Which row each row swaps with, under one turn or mirror:
The rows were stretched afterwards, more along some directions than others.
Tet: 12 4 -2 4 30 -9 -6 5 -15 10 9 13 27 3 10 -10
gitak: 9 6 -1 2 36 -17 -9 17 -28 7 20 14 10 5 14 -9
dobu: 9 2 14 24 11 -6 13 15 -23 3 5 27 28 -10 8 8
fopit: 2 -26 -12 -1 39 -32 -2 8 -22 18 16 0 8 -25 19 7
Tuni: 3 12 -13 -1 28 9 -5 20 -27 4 25 13 6 -3 21 5
lem: 6 -8 16 -5 1 5 0 20 -27 -1 11 9 11 -26 7 -8
Dopot: 5 8 16 2 18 -3 8 17 -28 -9 6 19 13 -15 20 -17
dizo: 4 -13 -1 25 22 -22 8 15 -16 13 13 28 7 -25 19 24
luvek: -4 -10 -7 15 35 -24 -3 10 -27 17 13 11 11 3 21 25
Sezek: 1 -5 -8 26 23 -47 -2 3 -17 17 1 -2 3 -10 12 11
godul: 0 10 0 6 44 -16 1 14 -32 1 13 28 20 0 22 -9
nof: -1 -6 4 1 41 -25 -8 21 -30 -5 18 3 6 0 23 -7
rodu: 2 -6 5 21 9 -13 13 18 -19 5 10 24 2 -16 15 6
tepoz: -2 6 -10 12 21 -3 -12 12 -30 18 14 20 19 -11 10 -6
demen: -1 5 -4 31 23 -36 14 23 -18 4 19 4 -11 3 13 13
bok: 12 -12 6 0 9 -10 5 11 -17 4 7 10 22 -32 6 -11
fal: 12 6 -1 -6 30 -2 -10 15 -29 -5 13 17 17 -3 14 1
siz: 4 4 0 20 17 -36 -9 16 -35 2 1 13 4 -24 14 2
zir: 16 9 7 17 25 -31 3 13 -29 -3 9 13 10 -8 9 6
Voge: 10 -10 13 10 43 -24 9 27 -38 5 17 6 5 -10 21 9
Kuden: 13 9 5 19 16 -3 5 16 -20 6 17 22 29 2 9 -2
bak: 4 -8 -2 6 49 -42 -16 6 -36 21 14 2 8 -12 33 3
vonog: 10 15 7 15 23 -2 8 25 -21 -1 21 25 18 8 9 -20
Pum: -5 0 -14 24 29 -14 -2 17 -23 4 17 2 0 -19 19 16
safo: 1 -12 -5 32 30 -40 6 12 -21 19 16 12 7 0 18 22
kebi: 16 -3 20 8 17 -18 6 9 -19 3 6 14 17 -13 17 2
natom: 8 -2 14 22 25 -27 13 26 -27 -14 12 8 8 -18 13 -2
Ver: -4 8 3 19 19 -32 13 14 -22 -4 5 14 -1 -8 17 15
lizip: 4 6 -7 0 27 4 -17 15 -25 13 19 26 21 -16 22 -2
bibo: -2 -14 4 5 26 7 -1 11 -12 3 15 23 17 -3 18 -3
nezad: -1 -20 7 8 14 -22 2 7 -22 17 6 18 11 -11 10 19
disen: 9 -1 29 1 6 -11 6 27 -29 -5 4 5 7 -10 13 -6
gan: 13 6 3 15 20 -3 2 16 -37 9 13 23 29 -25 5 5
Nira: 11 12 9 26 9 -31 6 21 -26 0 8 11 3 -16 4 -3
Pusum: -7 -6 -7 1 43 -27 3 13 -29 2 16 -1 -11 -4 32 16
vutu: 6 12 3 6 29 -36 -22 10 -38 7 6 10 11 -4 17 -14
Piz: 5 -22 2 7 34 -15 5 20 -33 10 21 8 5 -27 15 11
fof: 4 -8 -1 23 9 -6 19 12 -11 7 12 21 9 -9 2 26

dizo swaps with -> lizip
zir swaps with -> vutu
bibo swaps with -> Pum

